Families of rows that turns and mirrors carry onto each other, the same ones carrying the whole set onto itself: the rest of each named row's family, in list order
4 families of 8 rows
K_493: 1.33 3.27 -0.08 -3.36 -0.86 0.87 -1.37 -1.99 -0.91 0.59 0.24 3.87 -0.26 -1.29 -1.90 -1.39 1.83 1.83 0.19 -2.10 -0.52 4.01 -0.43 -0.75 -0.25 0.95 1.53 1.24 -0.36 0.62 -3.41 -2.42 -1.07 -0.26 -2.63
K_545: 1.08 2.21 1.71 -1.81 -1.94 -0.73 -0.54 -1.93 -2.83 2.11 0.04 2.89 -0.83 -1.17 -1.33 -0.72 1.22 1.51 0.09 -2.44 -1.61 3.04 -0.31 -0.17 -0.93 2.76 0.95 1.18 1.02 0.41 -2.83 -1.85 -0.15 -0.62 -2.54
K_367: 0.73 -0.06 -0.67 -1.28 -0.52 1.26 1.96 0.02 -0.86 3.41 2.30 1.62 -1.77 1.42 -2.03 -0.19 0.28 1.83 -1.19 -2.94 0.92 1.52 -3.05 1.43 -1.75 1.48 0.81 1.31 -0.68 -0.67 -0.64 -1.94 -0.76 -1.80 -2.17
K_23: -0.08 2.06 0.16 1.45 -0.78 0.43 -1.99 -2.73 -0.24 -1.90 0.40 0.31 2.07 -0.14 -0.74 -1.23 1.65 0.24 1.33 -3.79 1.96 3.25 1.84 -1.11 1.82 1.37 -0.85 -1.09 -0.14 -1.80 0.01 -1.66 -0.43 1.29 3.55
K_865: -0.87 1.73 2.20 1.96 1.24 -1.25 -1.06 -2.12 -2.23 -2.33 2.46 -0.84 1.05 1.39 0.30 -2.01 0.97 -1.33 -0.40 -1.76 1.69 3.44 -1.08 -2.76 -0.08 -2.00 -1.22 -3.24 -3.19 -1.07 1.36 -1.36 -2.13 0.33 0.89
K_695: -1.39 1.06 2.21 2.51 0.32 -1.91 -0.38 -2.43 -1.19 -2.10 1.27 -1.45 0.56 2.22 -0.53 -2.01 1.77 0.59 -0.32 -2.72 2.34 2.99 -0.09 -1.35 0.10 -1.35 -2.10 -2.97 -2.35 -1.51 1.98 -0.79 -2.24 1.15 0.22
K_270: -0.23 1.25 1.39 1.32 1.07 -1.03 -0.79 -2.73 -1.55 -1.73 1.61 0.69 2.20 2.04 1.63 -0.68 0.51 -1.89 0.04 -1.93 1.85 4.39 -2.34 -2.78 -0.12 -1.31 -0.38 -2.41 -3.38 -1.62 2.87 -0.15 -2.81 0.94 0.42
K_710: 1.10 1.79 -0.05 -3.10 -1.56 -0.22 -0.49 -2.13 -1.48 0.65 0.53 3.76 -1.11 -1.32 -1.47 -0.50 1.47 1.98 -0.09 -2.27 -1.33 3.48 0.27 -0.47 -0.76 2.19 1.84 1.83 -0.37 0.77 -2.10 -1.57 -0.80 -0.96 -2.29
K_201: -0.80 0.48 1.45 1.77 0.21 -1.53 -0.13 -3.05 -0.72 -1.28 0.50 -0.18 1.61 3.15 0.70 -0.61 1.39 0.03 0.24 -3.20 2.54 4.04 -1.50 -1.38 0.10 -0.66 -1.19 -2.09 -2.53 -2.19 3.44 0.29 -2.69 1.88 -0.26
K_3: -0.01 1.64 0.26 0.50 -0.61 -0.25 -2.50 -3.30 -1.64 -1.52 0.51 0.95 2.00 0.70 1.47 -0.87 -1.26 -1.16 1.33 -3.45 0.02 4.24 1.36 -2.56 1.30 0.80 0.56 -0.68 0.04 -1.17 0.67 -1.24 0.05 1.37 3.30
K_389: 0.02 1.60 0.13 1.63 -1.20 0.16 -2.62 -2.84 -1.11 -1.29 -0.55 1.13 2.83 1.27 0.40 -1.55 0.12 -0.19 1.82 -3.71 1.14 4.04 1.47 -1.41 1.26 2.32 -0.09 -0.66 0.21 -1.85 0.76 -1.28 -0.57 2.41 2.35
K_24: 0.43 1.46 -0.39 0.93 0.43 0.25 -1.23 -2.11 -1.01 0.02 0.58 0.90 4.63 1.65 2.76 -2.00 -3.21 0.02 0.34 -4.66 1.89 5.27 0.05 -1.50 1.60 -0.30 -0.24 -2.37 -2.60 -1.78 2.46 -1.76 -1.16 1.36 -1.48
K_521: 0.24 1.57 0.80 -0.94 -0.11 0.59 0.70 0.32 -2.05 3.81 2.31 0.20 -2.07 1.85 -1.99 -2.43 -1.16 1.74 -1.29 -3.07 -0.12 1.76 -2.72 0.49 -1.88 0.12 0.25 0.40 0.10 0.09 -2.46 -3.52 -0.10 -1.07 -2.79
K_852: 1.23 0.77 -1.95 -1.45 0.27 2.69 0.49 0.77 -0.85 2.26 2.71 3.37 0.07 1.11 -1.96 -1.82 0.12 0.94 -0.82 -1.89 1.48 2.92 -3.55 -0.06 -2.02 1.91 2.13 1.40 -1.81 -0.47 -0.96 -2.67 -2.05 -1.32 -3.06
K_392: 0.00 2.17 0.27 0.54 -0.39 0.08 -1.98 -3.04 -0.64 -2.11 0.97 0.23 1.16 -0.24 0.33 -0.67 0.15 -0.68 0.75 -3.21 0.62 3.32 1.68 -1.92 1.75 -0.03 -0.16 -1.09 -0.50 -1.15 -0.27 -1.65 0.09 0.55 4.32
K_99: 0.25 1.31 -0.56 1.26 1.43 2.11 -0.43 -0.55 -0.73 1.09 3.22 -0.59 1.18 2.27 0.69 -0.65 -2.19 -1.85 -0.10 -3.19 1.98 2.46 -2.98 -1.15 0.59 -1.09 0.00 -1.50 -1.13 -2.10 0.71 -2.70 -0.04 0.03 3.48
K_394: 0.07 2.12 0.60 -3.74 -0.59 -1.45 0.14 0.60 -1.54 -0.22 2.47 3.86 -0.74 0.42 -2.38 -3.18 0.57 1.34 -2.05 -0.49 0.34 3.57 -1.86 -0.90 0.08 1.35 -1.03 -1.12 -2.49 -0.62 -0.51 -2.18 -2.50 1.78 -4.88
K_631: -1.21 -0.56 -1.60 2.61 -0.24 1.29 -0.74 -0.02 -0.64 -0.20 2.23 -0.70 1.34 3.53 -1.26 -3.43 -1.08 0.57 0.27 -3.80 2.75 2.55 0.04 -0.39 -0.38 1.51 -0.19 -0.74 -1.22 -2.22 1.83 -2.52 -1.27 0.80 1.52
K_868: 1.43 2.76 2.51 -0.80 -0.52 -0.92 1.19 -0.72 -2.63 3.52 1.65 0.60 0.47 -1.96 -0.49 -1.43 -0.81 2.09 -1.76 -3.49 -0.16 2.19 -0.91 1.13 0.35 0.01 -1.32 -2.04 -0.92 -0.05 -2.40 -3.23 0.05 -1.45 -4.66
K_949: 0.15 0.70 0.56 2.49 0.23 -0.57 0.71 -1.58 -0.92 -0.64 2.57 -1.32 2.10 -1.61 0.41 -0.93 -0.41 0.88 -1.01 -3.83 2.10 1.96 2.01 0.03 1.75 -0.33 -1.97 -3.66 -2.86 -1.69 1.35 -2.31 -0.14 -1.70 1.51
K_700: 0.63 2.29 -0.30 -1.09 0.69 2.19 -0.84 0.92 -2.24 2.53 2.76 1.93 -0.13 1.71 -1.91 -4.01 -1.06 0.75 -0.84 -2.02 0.58 2.98 -3.43 -0.93 -1.95 0.41 1.31 0.43 -0.96 0.15 -2.61 -4.35 -1.35 -0.57 -3.47
K_983: 0.89 1.66 2.33 -3.29 -0.93 -2.19 1.76 -0.13 -2.16 1.80 2.40 3.03 -1.42 -0.38 -1.23 -0.14 0.49 0.15 -2.43 -0.79 -0.45 2.43 -3.54 0.02 0.33 1.23 -1.47 -1.61 -1.22 -1.19 -0.54 -1.28 -1.27 0.91 -3.62
K_518: 1.77 3.86 0.48 -2.66 0.61 0.71 -0.44 -0.60 -1.57 1.82 1.65 2.45 1.97 -1.20 0.03 -2.92 -1.59 1.52 -1.42 -2.84 0.20 4.29 -1.68 -0.88 0.58 -1.30 0.26 -1.51 -2.54 0.31 -2.43 -3.83 -1.12 -0.62 -5.50
K_971: -0.60 0.38 -1.68 0.83 0.67 1.70 -0.90 -0.81 -0.29 0.56 1.88 -0.23 1.63 4.74 0.57 -1.92 -2.91 -0.26 0.59 -4.41 2.23 3.77 -1.99 -1.18 0.15 -0.43 0.51 -0.39 -1.00 -1.99 2.04 -2.10 -0.68 1.66 1.65
K_486: -0.29 0.26 -0.39 3.24 0.51 1.71 -0.28 0.37 -1.38 0.10 3.72 -1.08 0.90 1.42 -1.09 -2.40 -0.49 -0.84 -0.23 -2.69 2.50 1.39 -1.00 -0.35 -0.12 0.83 -0.58 -1.84 -1.17 -2.18 0.45 -3.23 -0.73 -0.78 3.45
K_770: 1.39 1.16 -1.53 -2.57 -0.25 0.53 0.73 -0.75 -0.88 0.78 1.34 4.17 1.98 -1.08 -0.15 -1.61 -0.87 2.50 -1.17 -2.69 0.74 4.34 -0.38 -0.05 -0.43 1.24 1.34 -0.03 -3.59 0.01 0.37 -2.05 -2.23 -1.59 -5.76
K_139: -0.06 0.22 -0.75 2.37 -0.32 0.05 -0.14 -1.54 -0.05 -1.12 0.80 0.33 3.93 0.46 0.12 -2.19 -0.34 2.05 0.03 -4.46 3.32 3.60 2.13 0.21 1.43 1.28 -1.18 -2.52 -2.97 -2.36 2.88 -1.63 -1.83 0.43 -0.86
K_215: 0.56 0.90 0.95 -3.00 -0.78 -1.79 1.39 0.46 -1.90 0.09 3.13 4.07 -0.84 -1.03 -2.07 -1.43 1.19 0.56 -2.31 -0.02 -0.02 2.60 -2.14 -0.43 -0.03 2.32 -0.96 -1.36 -2.53 -0.98 -0.04 -1.67 -2.38 0.28 -3.84
K_309: 0.67 2.17 1.14 1.07 0.97 -0.41 -0.39 -2.12 -1.85 0.30 2.27 -0.70 2.81 -0.33 2.78 -0.87 -3.24 -1.18 -0.63 -3.91 0.65 3.50 0.03 -1.69 1.72 -1.81 -1.06 -3.53 -2.39 -1.16 1.06 -2.40 0.29 -0.52 0.81
K_921: 1.55 3.73 1.69 -2.16 -1.00 0.31 -1.37 -1.88 -2.04 1.83 -0.27 2.94 0.08 -1.21 -1.75 -1.69 1.61 1.45 0.27 -2.46 -0.76 3.48 -1.03 -0.58 -0.30 1.61 0.50 0.78 0.89 0.31 -3.90 -2.78 -0.39 0.35 -2.83
K_384: 0.34 2.81 1.86 -4.09 -0.56 -1.93 0.59 -0.09 -1.69 1.37 1.69 2.79 -1.08 1.02 -1.59 -1.99 -0.29 1.05 -2.15 -1.32 -0.26 3.59 -3.20 -0.36 0.65 0.18 -1.83 -1.43 -1.07 -0.82 -0.97 -2.24 -1.58 2.40 -5.00
K_898: 1.38 0.07 0.54 -0.89 -1.58 -1.06 2.36 -0.70 -1.90 2.57 1.54 2.11 0.36 -1.84 -0.56 -0.27 -0.02 3.14 -1.67 -3.17 0.25 2.24 0.35 1.67 -0.54 2.54 -0.26 -0.74 -2.16 -0.57 0.39 -1.77 -0.97 -2.05 -4.97

The rest of the family of K_493: K_545, K_23, K_710, K_3, K_389, K_392, K_921
The rest of the family of K_521: K_367, K_852, K_99, K_631, K_700, K_971, K_486
The rest of the family of K_24: K_868, K_949, K_518, K_770, K_139, K_309, K_898

